In the data rows, 128 means zero.
Every row has a hidden score. In each pair, how much higher is the second row's than the first's? 10 means about the same, 20 much higher and 0 much lower. The score is a weighted sum of the row's numbers plus the product of two more (or one squared), each taken from its middle value.
[191 123  97 137 107 121  99 136 136  97]
[ 96 158 130 143 114 129 132 134 136 136]: 15
[117 100 147 160 128 146 104 138 150 127]
[140  79 151 150 129 138 143 157 155 120]: 9
[132 123 138 130 109 141 137 132 140 145]
[115 167 113 131 122 141 123 134 119 106]: 8
[127 139 107 116 120 130 143 142 126 119]
[131 136 123 160 123 136 125 144 140 132]: 13
[121 164 133 125 121 128 121 123 126 107]
[127 153 129 140 109 130 122 120 106 111]: 12
[ 88 116 119 106 118 102 119 128 145 131]
[129 140 129 155 120 112 138 125 122 100]: 9
[126 130 119 146 120 110 146 142 102 102]
[132 103 154 133 159 119 160 152 162 175]: 15
[127  95 115 110 181 111 132  89 105 131]
[119 116 124 109 148 127 136  94 108 120]: 12
[117 189 126 165 121 128 134 134 156 118]
[154  95 120 104 130 111 121 146  83  82]: 8
[165 134 102 137 126 122 110 141 130 117]
[ 75 125 136 105 128 116 126 128 146 146]: 11
[135 126 112 124 105 115 125 133 115 121]
[108 167 122 176 137 142 111  84 166 131]: 8
[121 157 131 132 119 132 143 135 127 118]
[119 155  85 144 138 132 115 141 125 155]: 12
[128 138 121 108 115 125 144 136 126 122]
[177 125 114 139 118 140 121 148 139 104]: 10
[160 101 154 136 119 143 123 139 150 116]
[113 177 115 137 121 137 136 115 124 114]: 12
[127 128 112 103 119 111 119 134 108 149]
[106 188 120 104 134 142 124 127 144 191]: 12
[166 130  96 133 110 132 100 133 121 106]
[136 127 110 121 104 125 132 131 108 120]: 12
[178 135  90 128 125 127 105 138 143  99]
[129 103 167 144 133 151 115 136 152 130]: 14
[156 105 119 107 138 112 115 149  73  87]
[125 107 153 144 126 155 115 130 154 126]: 13
[140 128 105 126 116 129 131 137 114 125]
[109 142 126 141 110 132 135 143 150 150]: 12
[115 129 132 139 121 140 117 145 132 138]
[ 91 144 125 142 107 120 134 119 148 157]: 9
[ 96 132 143  87 138 125 119 131 163 144]
[123 170 131 149 124 139 122 132 147 102]: 10
[102 149 168 115 119 127 132 131 159 156]
[155 105 116 119 112 110 141 142  91  85]: 7
[114 144 169  94 146 148 123 137 163 155]
[139 134 109 114 103 123 149 145 109 117]: 11
[128 164 123 131 107 137 141 123 129 124]
[117  95 126  93 175 121 122  60  86 144]: 14
[187 123  92 136 122 129 109 143 132  89]
[148 108 105 134 125 123 105 147 102  86]: 12
[127 144 113 156 113 129 123 112 119 121]
[ 79 133 129 114 113 130 122 132 149 143]: 11
[155 109 107 126 118 117 131 140  99  92]
[116 113 117  97 167 129 123  80  96 126]: 15
[133 130 114 104 115 132 136 136 113 129]
[129  96 120  57 238 152 143 175 111 101]: 3
[123 139 164 141 135 111 132 132 138 112]
[113 129 131 113 113 115 138 146 100 126]: 12
[121 169 121 148 112 112 134 126 125 119]
[138 108 114 110 122 121 128 150  94  99]: 10
[143 143 131 121 154 102 159 153 178 236]
[128 151 127 139 109 128 123 123 114 115]: 6
[170  70 170 156 138 156 158 163 143 135]
[130 121 141  48 236 177 119 157 132 144]: 14
[141  58 153 126 140 140 144 146 136 134]
[ 74 124 124  80 128 111 118 125 154 128]: 6
[ 81 130 137 120 119 119 124 121 152 157]
[114 130 119 124 152 113 125  75 112 128]: 8
[144 116 143 124 119 150 159 138 113 160]
[113 145 123 144 129 116 127  71 116 138]: 5
[116 115 155 168 141 127 130 136 133 134]
[150  92 167 145 133 140 125 149 151 116]: 9
[181 134  77 148 125 130 110 135 134  96]
[164 121 139 180 132 120 159 159 161 144]: 13
[165 143 115 162 112 112  81 128 150  94]
[131 124 137 142 117 145 121 137 133 144]: 19
[ 81 134 131 125 119 116 126 113 161 160]
[110 148 144 143 135 129 148 117 133 152]: 11
[128 121 125 124 120 121 116 151  92 114]
[ 97 138 145  71 139 131 125 111 167 148]: 6
[ 88 136 144  86 116 112 115 128 181 132]
[147 124  86 123 120 122 116 135 129 111]: 12
[114 119 128 128 150 118 124  68 110 138]
[190 135  91 147 114 138 109 135 141  91]: 5
[ 69 126 131 105 115 118 120 128 153 157]
[123 137 176 126 143 136 136 128 150 119]: 7
[124 170 124 104 120 120 128 145 141 180]
[149 102 118 122 116 104 135 142  92  93]: 5
[123 131 185 145 137 117 131 127 141 131]
[122 179 117 141 124 140 122 121 158 107]: 8
[ 83 129 141  97 111 126 119 135 161 137]
[117 139 106 140 138 118 137  61 116 141]: 11
[117 120 124 126 136 123 132  71 107 134]
[127  96 123  68 214 129 135 107  99 124]: 9
[137 104 170 142 118 156 123 123 149 133]
[132 123 111 111 118 110 132 146 116 110]: 8
[141  74 160 133 127 159 146 153 136 142]
[151 103 149 135 127 143 153 161 140 135]: 8
[ 79 130 125 124 105 130 121 123 153 147]
[ 88 150 126 126 117 120 135 119 142 146]: 8
[118 146 127 153 113 128 131 120 103 103]
[117 121 120 118 151 125 127  83 101 128]: 11
[154 129 108 132 109 126  99 131 105  91]
[134  97 149 133 137 149 130 139 117 131]: 15
[113 111 114 119 142 123 130  84 104 131]
[113 104 127  79 190 128 124  81 114 124]: 10
[129 151 128 138 120 128 144 122 123 118]
[129 142 121 133 124 116 126 129 113 115]: 9
[115 131 143 124 121 141 114 140 130 139]
[131  89 152 139 128 147 122 138 154 117]: 8
[121 109 144 159 129 133 114 147 126 130]
[124 149 123 132 113 115 139 128 108 104]: 5
[122 164 129 147 111 113 127 116 116 125]
[ 84 133 149  85 130 118 126 126 172 157]: 9
[161  76 162 129 132 152 152 153 115 144]
[185 141 112 126 126 142 101 148 129  89]: 1
[118 101 116 102 174 116 120  75  98 134]
[129 110 127 126 152 122 127  89 103 129]: 10
[117 144 117 150 124 136 127 171 112 170]
[120 139 115 104 114 139 136 146 126 141]: 7
[176  79 188 127 134 158 197 147 124 185]
[142 105 131 151 120 143 127 143 131 130]: 6
[ 68 129 120 108 124 108 129 130 158 137]
[125 122 115 153 131 127 122 154 141 133]: 13
[174  80 192 126 132 166 201 147 122 188]
[129  92 168 156 134 146 121 143 145 128]: 4
[134  94 135 100 142 110  99 151  56  87]
[177  91 129 134 129 137 117 139 125 120]: 11
[128 132 125 157 113 109 123 100 117 110]
[114 132 121 135 118 121 125 126 107 108]: 11
[127 109 146 136 117 146 111 120 167 128]
[109  83 117  55 229 125 121  93 104 133]: 13
[112  92 126  48 220 145 119 108 123 132]
[125 163 127 144 107 139 125 118 132 134]: 8
[116 114 162 146 118 150 103 128 144 131]
[ 82 130 143  82 146 133 117 118 181 150]: 7
[132 136 134 135 142 107 129 137  92  85]
[122 154 119 142 136 137 134 158 128 158]: 17
[135 148 130 136 124 121 138 118 112 117]
[ 77 137 142 110 110 126 124 114 170 146]: 10
[107 144 124 145 122 135 134 126 127 142]
[167 112 163 169 122 129 175 179 155 152]: 11
[127 127 145 145 145 124 153 129 124 147]
[136 149  97 123 120 139 131 132 131 148]: 11
[131 130 114 112 112 135 142 144 114 126]
[125  79 168 148 131 152 112 141 136 120]: 12
[ 81 133 144 117 109 127 132 128 160 145]
[141 127  89 120 118 134 132 151 110 159]: 12
[133 132 120 119 120 119 140 134 126 119]
[181 142 107 131 138 131 101 156 125  78]: 8
[158 131 137  88 177 144 119 175  99  73]
[134 120 140 140 116 144 150 133 114 154]: 17
[150 118 139 120 152 128 116 144  89  93]
[121 160 136 149 109 123 129 126 114 114]: 11
[121 174 127 135 109 142 134 120 120 136]
[160 142  79 138 115 126  99 131 130 108]: 6
[183 121  85 143 108 131 103 143 134 101]
[127 127 112 121 116 123 126 145 114 134]: 12
[124 173 118 164 119 140 139 116 161 113]
[128 167 121 137 122 123 132 121 117 128]: 11
[112 135 131  79 132 125 119 116 163 134]
[134 161 132 132 139  98 129 159 163 189]: 17
[ 75 131 137 123 119 127 121 113 161 153]
[124 141 145 171 134 112 124 142 138 139]: 10
[121 126 110 116 141 120 125  73 102 123]
[114 109 128 107 150 131 134  91 103 114]: 11
[123 116 126 121 146 124 126  79 116 115]
[ 92 143 167  85 138 141 131 116 160 163]: 10
[117 144 125 152 106 129 138 133 144 134]
[177 136 101 132 129 115  98 136 128  96]: 5
[183 126  81 139 126 144 116 133 124 106]
[147  88 114 132 135 133 114 149 135 107]: 11
[113 167 106 162 121 122 146  88 146 152]
[147 114 114 116 116 126 136 140 103 108]: 9
[158 104 158 157 116 144 156 172 134 144]
[ 73 143 142 107 115 126 133 122 155 150]: 6
[176 143  79 150 106 136  96 134 125 120]
[125 148 109 111 112 118 140 133 123 137]: 10
[138  60 151 138 150 145 141 144 133 127]
[158 110 105 119 105 113 113 142  98 102]: 9
[124 134 110 150 111 111 131 114 102 113]
[ 92 135 139 128 114 120 122 107 142 159]: 12
[129 107 112 116 121 122 125 154  99 113]
[112 176 110 152 123 137 139 135 152 137]: 11
[115 131 140 109 114 134 113 113 153 144]
[ 85 131 142  91 133 126 133 111 156 149]: 12
[174 122 119 129 146 135 105 169 120  91]
[112 138 175 108 139 142 122 120 162 157]: 9
[119 125 144  84 202 176 134  86 131 177]
[143 117 138 114 147 110 154 152 171 216]: 1
[134 130 112 128 116 133 120 129 123 119]
[174 147  83 155 118 133  92 133 146  86]: 6
[142 130 146 114 164 139 122 138 104 108]
[136 103 160 109 117 156 163 162 133 134]: 12
[137 113 105 110 121 118 134 131 105 106]
[113 121 144  90 112 142 142 130 140 145]: 13
[139  92 129 101 127  98 132 147  53  90]
[125 124 148 137 119 127 140 139 136 142]: 16
[124 157 136 139 108 130 143 131 130 126]
[143 104 108 122 110 111 125 139 107  97]: 8
[ 84 136 146 101 129 130 133 120 155 144]
[111 155 132 137 137 137 126 136 135 142]: 12
[121 103 128  90 195 126 126  68 116 138]
[147 105 116 120 113 120 125 149  91  96]: 7
[136 129 115 114 121 126 143 133 110 121]
[170 126 102 146 115 121 112 145 129  95]: 9
[134 128 105 124 111 134 138 143 127 122]
[124  99 150 155 117 151 111 132 157 117]: 10
[158  73 150 175 152 132 156 162 154 149]
[142 133 106 124 105 119 142 145 116 128]: 9
[115 120 110 110 156 127 125  88 103 119]
[ 92 101 154  68 193 146 114  86 103 169]: 18
[117 116 111 107 159 116 120  74 107 118]
[116 137 125 137 132 129 125 125 131 132]: 12
[132 139 122 119 111 123 133 142 116 125]
[ 90 135 160 102 125 131 127 107 151 162]: 10
[155  78 147 152 127 152 147 155 138 136]
[121 125 170 144 128 135 115 118 163 143]: 4
[ 80 140 140 101 110 118 121 114 171 149]
[142 106 151 138 150 106 133 165 153 183]: 15
